One turn or mirror swaps these rows in pairs. Which row does each one swap with?
The rows were stretched afterwards, more along some directions than others.
Pebi: [-0.60, 0.52, -0.50, 0.51, -0.28, -1.22, -0.18, 0.90, 0.63, 0.48, 0.97, -0.73, -0.54, 0.47, -0.09, 1.73]
vepan: [-0.36, 0.65, 0.14, 1.27, -0.34, -1.39, 0.48, -0.22, 0.15, -1.39, 0.49, -0.19, -0.78, -0.75, 0.78, 1.62]
porit: [0.63, -1.14, -0.44, -2.36, 1.17, 0.45, 0.04, 1.29, -0.51, 0.11, 2.13, 0.13, -0.13, -1.44, 0.12, 1.00]
mumog: [0.36, 0.68, 0.25, 1.03, -0.50, 1.41, 0.04, 0.40, 1.50, -1.63, 0.31, 1.18, -0.28, -1.11, 0.44, 0.65]
mudo: [1.47, 0.12, 1.00, 1.72, -0.17, 0.01, 0.95, 0.64, 0.19, -1.57, 0.43, 0.74, 1.05, -0.12, -0.49, -0.82]
nifaf: [-0.16, -0.99, -0.07, -1.33, -0.24, 2.99, -0.03, -0.09, 0.41, 0.36, 0.70, -0.88, -0.33, -1.41, -0.08, 2.04]
Denib: [0.08, -0.54, -0.13, -1.65, -0.19, 1.78, -0.20, -0.04, -0.22, 0.33, 0.57, -0.97, -0.88, -0.72, 0.14, 2.28]
Zel: [-0.14, 0.31, 0.61, 0.51, -0.33, -1.05, -0.04, 3.37, 0.37, 0.74, 0.15, 0.90, 0.56, -0.24, -0.46, 0.87]
Vogu: [-2.00, -1.35, -0.58, -1.44, 2.93, 0.21, 0.70, 2.52, -1.60, 0.54, 1.33, 0.52, 0.82, 0.11, -0.25, 1.33]
mim: [-2.10, -0.27, -0.24, 0.05, -0.10, 0.14, 0.53, 0.74, -0.26, -0.27, -1.17, 0.31, -0.86, -0.50, -0.17, 2.48]
sudoz: [-1.02, -1.41, -0.20, -1.39, 0.86, 0.92, 0.04, 1.59, -2.05, -1.16, -1.04, 0.24, 1.79, -1.85, -0.50, -0.07]
Tatak: [-0.58, -0.78, 0.29, 0.53, 0.58, 0.35, 0.84, 3.43, -1.02, -0.20, 0.10, 0.58, 2.10, -0.26, -1.44, 0.05]
lavir: [0.57, -0.76, -0.63, -0.46, 0.23, 0.27, 0.15, -0.10, 0.15, -0.76, 1.00, -1.25, -0.20, -1.63, 0.47, 0.99]
dilu: [-0.93, -0.54, -0.53, -0.86, 1.07, -0.26, 0.09, 1.40, -1.71, -0.05, 0.86, -1.35, 1.06, 0.11, 0.05, 1.79]
Zotoz: [-1.10, 0.01, -0.42, 0.17, 1.46, 0.22, 0.99, 1.46, 0.08, 0.31, -0.48, 0.48, 0.44, -0.20, -0.25, 1.93]
Nos: [-0.17, -1.20, 0.45, 0.20, 2.03, 2.13, 1.49, 1.99, 0.42, -1.54, 0.42, 0.62, 0.85, -3.11, -0.46, 0.61]
satal: [-0.37, -0.30, 0.09, -0.33, 0.28, 1.64, 1.05, -0.88, 0.31, -1.60, 1.39, 0.65, -1.44, 0.79, 0.74, 1.56]
Zugov: [0.35, -0.71, 0.66, 0.08, -0.37, 2.61, 0.70, -0.32, 0.02, -1.05, 0.29, -0.68, -0.21, -1.75, -0.51, 2.24]
gok: [-0.94, -1.40, -0.69, -0.37, 0.48, -1.16, -0.27, 2.04, -1.56, -1.19, -1.15, -0.18, 2.48, -2.01, -0.37, -0.69]
Dil: [-0.86, -0.05, 0.66, 0.65, 0.98, -0.48, 1.05, 2.08, 0.03, -1.01, 0.26, 0.36, 0.08, -1.33, 0.95, 1.54]
dimip: [-1.39, -1.36, -0.45, -1.06, 0.21, 1.35, -0.27, 1.93, -1.67, -0.05, -0.93, -0.49, 2.26, -1.15, -1.07, 0.18]
zuk: [-0.25, 0.11, 0.03, 0.72, 1.34, 1.55, 1.86, 0.08, 0.90, -2.74, -0.40, 1.91, -0.25, -1.93, 0.72, 0.53]
motus: [-0.27, 0.40, -0.80, 1.04, 0.30, -2.57, 0.22, 1.52, -1.63, -1.77, -0.93, 0.01, 1.47, -0.85, -0.20, -0.21]
toti: [-0.74, -1.22, -0.42, 0.23, 3.17, 0.96, 1.93, -0.29, -1.36, -1.39, 0.68, -0.16, 0.30, -1.62, -0.33, 0.59]
Bik: [0.05, 0.30, 0.37, 1.49, 1.03, 0.17, 1.11, 1.81, -1.22, -1.38, 1.37, -0.33, 1.21, -0.03, -0.67, 0.66]
Nagu: [-0.07, -0.54, -0.58, -1.21, -0.86, -0.73, -0.23, 1.39, -1.48, -1.73, -0.19, 0.59, 1.16, -0.28, -0.35, -0.66]
fep: [-0.25, 0.05, 0.52, 1.50, 0.59, -0.97, 1.18, 0.64, -0.82, -1.03, -0.02, -0.80, 1.00, 0.51, 0.22, 0.93]
zug: [-0.06, -0.43, 0.36, 0.86, -0.15, 1.06, 0.63, 1.09, 0.37, 0.05, -0.28, -0.98, 0.73, -0.06, -1.23, 1.78]
bobok: [-0.24, -0.85, 1.40, -1.11, -1.10, 1.16, -0.76, 2.42, 0.16, 1.08, -0.33, 0.93, 1.27, 0.05, -0.86, 0.45]
gik: [-0.84, -1.40, -0.34, -1.80, 2.04, 1.69, -0.09, 0.88, -1.01, 0.44, 1.45, -0.64, 0.35, -1.26, -0.32, 2.12]
nuze: [-1.57, -0.21, -0.42, 1.10, 1.66, -2.82, 0.47, 2.16, -2.10, -1.06, -0.29, -0.09, 2.02, -1.22, -0.26, -0.08]
Mopog: [-0.81, -0.49, 0.14, -0.80, 0.30, 0.87, 0.36, 1.01, -0.53, -2.11, 0.41, 0.53, 0.19, -1.70, 0.96, 1.32]
Nasuv: [-1.05, 0.40, 1.03, 0.93, -0.86, 0.09, 0.06, 2.67, 0.12, -0.31, 0.08, 0.88, 0.23, -0.46, -0.33, 2.45]
laf: [0.83, -0.15, 0.85, 0.56, -0.81, 2.01, 0.98, 0.89, 1.20, -0.35, 1.25, 0.34, -0.59, -0.09, -0.41, 1.64]
mupop: [-0.80, -0.18, -0.16, 0.58, 0.96, -0.28, -0.48, 2.57, -0.53, 0.54, -0.35, 0.50, 2.25, -0.25, -0.89, 0.36]
godat: [-1.24, -0.56, -0.43, -0.82, 0.05, 1.16, -0.20, 0.67, -1.14, -1.67, -0.18, -0.07, 0.45, -0.85, -0.15, 0.86]
fotuz: [0.16, 0.21, -0.18, 0.37, 0.24, -1.05, 0.32, 0.84, 0.09, -1.83, -0.21, 1.02, -0.20, -2.45, 0.74, 0.88]
bim: [-0.44, -1.07, 0.06, 0.73, 2.18, -0.54, 0.86, 1.19, -0.65, -1.92, 0.66, 1.14, 1.94, -2.15, -0.33, -1.11]
Katat: [-1.75, -0.70, -0.39, -0.29, 0.53, 0.48, 0.22, 3.16, -1.99, -0.28, -1.02, -0.67, 1.79, -1.68, -1.29, 1.17]
visos: [1.37, -0.44, 0.75, -0.96, 0.53, 1.97, 0.31, 0.82, 0.26, 0.80, 2.14, -0.76, 0.27, 0.42, -0.45, 0.18]

Denib is swapped with sudoz
Nos is swapped with zug
Mopog is swapped with dilu
Pebi is swapped with bim
lavir is swapped with gok
laf is swapped with Tatak
Zel is swapped with mudo

One turn or mirror swaps these rows in pairs. Which row does each one swap with?
The rows were stretched afterwards, more along some directions than others.
gud: [1.13, -1.72, 1.77, 0.60, 0.40, 1.20, 0.34, -1.64, -1.31, -0.68, 0.97, -1.20, 0.76, -0.19, -0.34, -1.45, -0.05]
pigu: [0.36, -0.73, 1.24, -0.64, -0.89, 0.30, -0.39, -1.04, -1.11, -0.01, -0.52, -1.13, 1.80, 0.30, -2.65, -0.09, 0.28]
nufi: [0.15, -0.52, -0.80, 0.42, 0.87, -0.27, 0.59, -0.31, 0.25, -0.03, 0.68, -0.10, 0.26, 0.85, -0.09, 0.28, -0.44]
tak: [-0.13, 0.28, 0.47, 0.66, 1.57, 0.31, 0.78, 0.88, 0.30, -0.03, 0.78, 0.73, 0.42, 0.55, -0.46, -0.38, -0.43]
kisob: [-1.67, 1.99, -1.45, -0.10, 0.33, -1.68, -0.31, 0.29, 2.31, -0.85, -0.78, 1.04, -0.07, 0.44, -0.86, 0.40, 0.32]
Tum: [1.54, -1.79, 1.57, 0.56, 0.60, 0.84, 0.57, -0.43, -1.44, -1.18, 0.89, -0.76, -0.31, -0.39, 0.04, -1.13, -0.98]
Pirir: [0.22, 0.31, -0.93, -0.07, 1.17, -0.14, -0.66, 0.63, 0.68, -1.11, -0.39, -1.24, -0.16, 0.49, 0.77, 0.68, 0.22]
loma: [-0.25, -0.09, 0.58, 0.27, 0.40, -0.20, 0.26, -1.41, -0.72, 0.12, 0.26, -0.18, 1.19, 0.24, -1.94, -1.53, -0.11]
bofad: [-0.75, 1.08, 0.17, -0.67, 0.57, -0.60, 0.50, -0.80, 1.21, -0.29, 0.11, 0.76, 0.37, -0.25, -1.80, -0.67, -0.15]
fene: [-0.28, -1.20, 0.45, 0.16, -0.50, -1.06, 0.04, 0.07, 0.28, -0.46, -0.68, -0.16, -0.35, 1.49, -1.08, 0.55, 0.08]
Kuvu: [-0.11, 0.27, 0.33, -0.41, 0.90, 0.78, -0.13, -2.24, -1.26, -0.17, 0.32, -1.44, 1.27, 0.47, -1.03, -0.30, 1.47]
tofe: [0.04, -0.27, -0.83, 0.35, 0.92, -0.31, 0.61, -0.68, 0.42, -0.26, 0.60, 0.16, 0.41, 0.89, -0.61, 0.21, -0.25]
rabu: [-0.13, 1.14, -0.42, -1.64, -0.80, -0.19, -2.08, -1.22, 0.22, -0.31, 0.03, -0.64, 1.45, -0.44, -1.03, -0.73, -0.22]
ket: [0.33, -0.97, -0.14, 0.84, 1.06, -0.06, 0.52, 1.21, -0.71, -0.77, -0.14, 0.36, -0.98, 0.65, 0.25, 1.20, 0.10]
nuga: [-0.16, 0.07, -0.36, 0.03, -0.08, -0.60, -0.31, 1.14, 0.39, -0.50, -0.08, 0.66, 0.60, -0.15, 0.06, 0.78, -0.63]
dagaz: [-0.16, -0.18, -0.11, 0.32, 0.11, -0.49, 0.23, 0.98, 0.20, -0.44, 0.10, 0.73, 0.55, -0.18, 0.06, 0.79, -0.58]
gure: [0.51, 0.10, -0.16, 0.54, 2.05, 0.00, 1.12, -0.49, -0.98, -1.33, 0.61, 0.02, -0.16, -0.52, 0.76, -0.80, 0.12]
rom: [-0.50, -0.14, -1.06, 1.40, 0.69, -1.21, 0.80, 0.69, 1.27, -0.89, 0.67, 1.28, -0.45, 0.30, 0.27, -0.18, -1.59]
Busu: [-0.68, 0.61, 0.63, 1.55, 1.62, 0.29, 1.47, -0.25, 0.54, 0.21, 0.59, 0.28, 0.75, 0.62, -0.96, -0.76, 0.41]
Zozi: [-0.19, -1.30, 1.69, 1.28, -0.13, -0.84, 1.18, -0.19, 0.72, 0.00, -0.17, 0.36, 0.16, 1.14, -1.40, 0.09, 0.60]
sib: [-0.80, 0.08, 0.42, 0.46, 0.64, -0.38, 0.54, 0.51, -0.02, 0.75, -0.07, -0.21, 0.75, 1.61, -0.33, 0.76, -0.71]
dif: [0.21, -0.08, 0.89, 0.08, 0.98, 0.82, 1.11, -0.39, -1.29, -0.16, 0.43, -0.47, 0.65, 0.65, -0.86, -0.29, -0.86]
naze: [-0.26, 0.21, 0.32, -0.28, 1.16, 0.81, 0.18, -2.24, -1.33, -0.11, 0.27, -1.53, 1.22, 0.46, -1.14, -0.28, 1.25]
pifi: [-0.14, -0.13, -0.09, 0.01, -0.07, -0.60, -0.83, -0.73, 0.08, -1.03, -0.35, -1.24, 0.80, 0.88, -1.18, -0.61, -0.41]
kimem: [0.08, -0.15, -0.38, 0.43, 1.39, -0.15, -0.22, 0.58, 0.76, -1.12, -0.35, -0.98, -0.34, 0.67, 0.73, 0.69, -0.12]
dun: [-0.60, -0.73, 0.58, -0.30, -0.60, -1.29, -0.07, -0.64, 0.30, -0.31, -0.51, -0.16, 0.02, 1.12, -1.35, 0.13, -0.65]
kevuz: [0.38, -1.70, 0.53, 1.44, 0.92, 0.00, 1.35, -0.38, -1.59, -0.01, -0.52, -0.33, 0.14, 1.11, -1.15, 0.04, 0.40]
Gumi: [0.39, -0.59, -0.73, 0.02, 0.31, -0.07, -0.01, -1.02, -0.04, -0.24, 0.66, -0.36, 0.59, 0.65, -0.84, 0.19, 0.11]
fad: [0.08, -0.36, 0.52, -0.66, -0.87, 0.15, -0.72, -1.21, -0.91, -0.08, -0.58, -1.30, 2.05, 0.31, -1.80, 0.28, 0.71]
Sokog: [-0.22, -0.30, 0.73, 1.32, 0.40, -0.32, 1.10, 0.42, 0.49, -0.41, 0.67, 0.91, 0.71, -0.42, -0.10, 0.05, -0.29]
Vuniv: [-1.47, 1.57, -1.72, 0.15, -0.18, -1.66, -0.85, 0.36, 1.76, -1.00, -0.97, 0.68, -0.16, 0.64, -0.79, 0.40, 0.57]
gana: [-0.18, 0.36, -0.27, -0.38, 0.18, -0.58, -1.07, -0.31, 0.33, -1.16, -0.70, -1.56, 0.65, 0.77, -0.90, -0.30, -0.31]
Libuz: [-0.26, 0.23, -0.45, 0.33, 1.61, -0.17, -0.44, 1.20, 0.97, -0.78, -0.20, -0.94, -0.36, 0.62, 0.90, 0.96, -0.21]
dag: [-0.87, 0.01, 0.15, -0.80, -0.07, -1.23, -0.55, -0.35, 0.06, -0.46, -0.18, -0.34, -0.14, 0.83, -0.66, -0.20, -1.27]
mavov: [1.48, -1.76, 1.70, 0.34, 0.37, 0.72, 0.59, -0.73, -1.47, -0.99, 0.80, -0.77, -0.20, -0.19, -0.36, -1.19, -0.76]
vago: [-0.68, 0.28, -1.11, 1.14, 0.92, -1.25, 0.32, 1.17, 1.44, -1.20, 0.43, 1.18, -0.63, 0.17, 0.46, -0.24, -1.82]
Pato: [0.51, 0.54, -0.85, -0.60, -0.36, 0.14, -1.13, -0.84, -0.16, -1.52, -0.37, -0.93, 0.30, -0.64, 0.36, -0.10, 0.22]
nuno: [0.09, -0.83, 0.03, 0.63, 1.15, 0.05, 0.33, 1.23, -0.63, -0.47, -0.12, 0.29, -0.96, 0.62, 0.36, 1.11, -0.25]
Viri: [0.03, -1.38, 1.42, 1.25, -0.30, -0.81, 0.92, -0.36, 0.84, -0.02, -0.09, 0.40, 0.27, 1.03, -1.58, -0.09, 0.59]
noz: [-0.73, 0.95, 0.41, -0.42, 0.99, -0.69, 0.52, -0.34, 1.50, -0.27, 0.34, 0.75, 0.22, -0.24, -1.19, -0.75, -0.60]
zotag: [-0.52, -0.60, 0.81, 0.88, -0.02, -0.84, -0.58, 1.66, 0.85, 0.22, 0.02, 0.31, 0.02, 0.77, 0.83, 0.63, -1.19]
Sog: [0.46, -0.38, 0.69, 1.35, 0.50, 0.99, 0.98, -1.11, -0.87, -1.00, 0.15, -0.90, 0.68, 0.18, -0.18, -0.40, 0.77]
zesov: [0.41, -1.02, 0.84, 1.42, 0.92, -0.71, 0.51, 1.23, -0.16, -1.15, 0.37, 0.64, -0.83, -0.24, 0.86, -0.74, -1.00]
Zan: [0.02, -0.45, 0.59, -0.53, -0.81, 0.05, -0.79, -1.10, -0.71, 0.01, -0.33, -1.19, 1.98, 0.29, -1.35, 0.12, 0.29]
tave: [-1.55, 2.17, -1.38, -0.82, 0.88, -1.08, -0.07, -0.49, 1.78, -0.70, -0.05, 0.71, 0.22, 0.17, -0.83, -0.25, 0.24]
fogon: [-0.48, 0.38, 0.67, 1.54, 1.55, 0.47, 1.39, -0.42, 0.20, 0.26, 0.69, 0.04, 1.02, 0.74, -1.14, -0.76, 0.43]

fene is swapped with tave
Tum is swapped with fogon
nuno is swapped with Kuvu
vago is swapped with pifi
bofad is swapped with Zozi
tofe is swapped with kimem
pigu is swapped with Sokog
dif is swapped with Sog

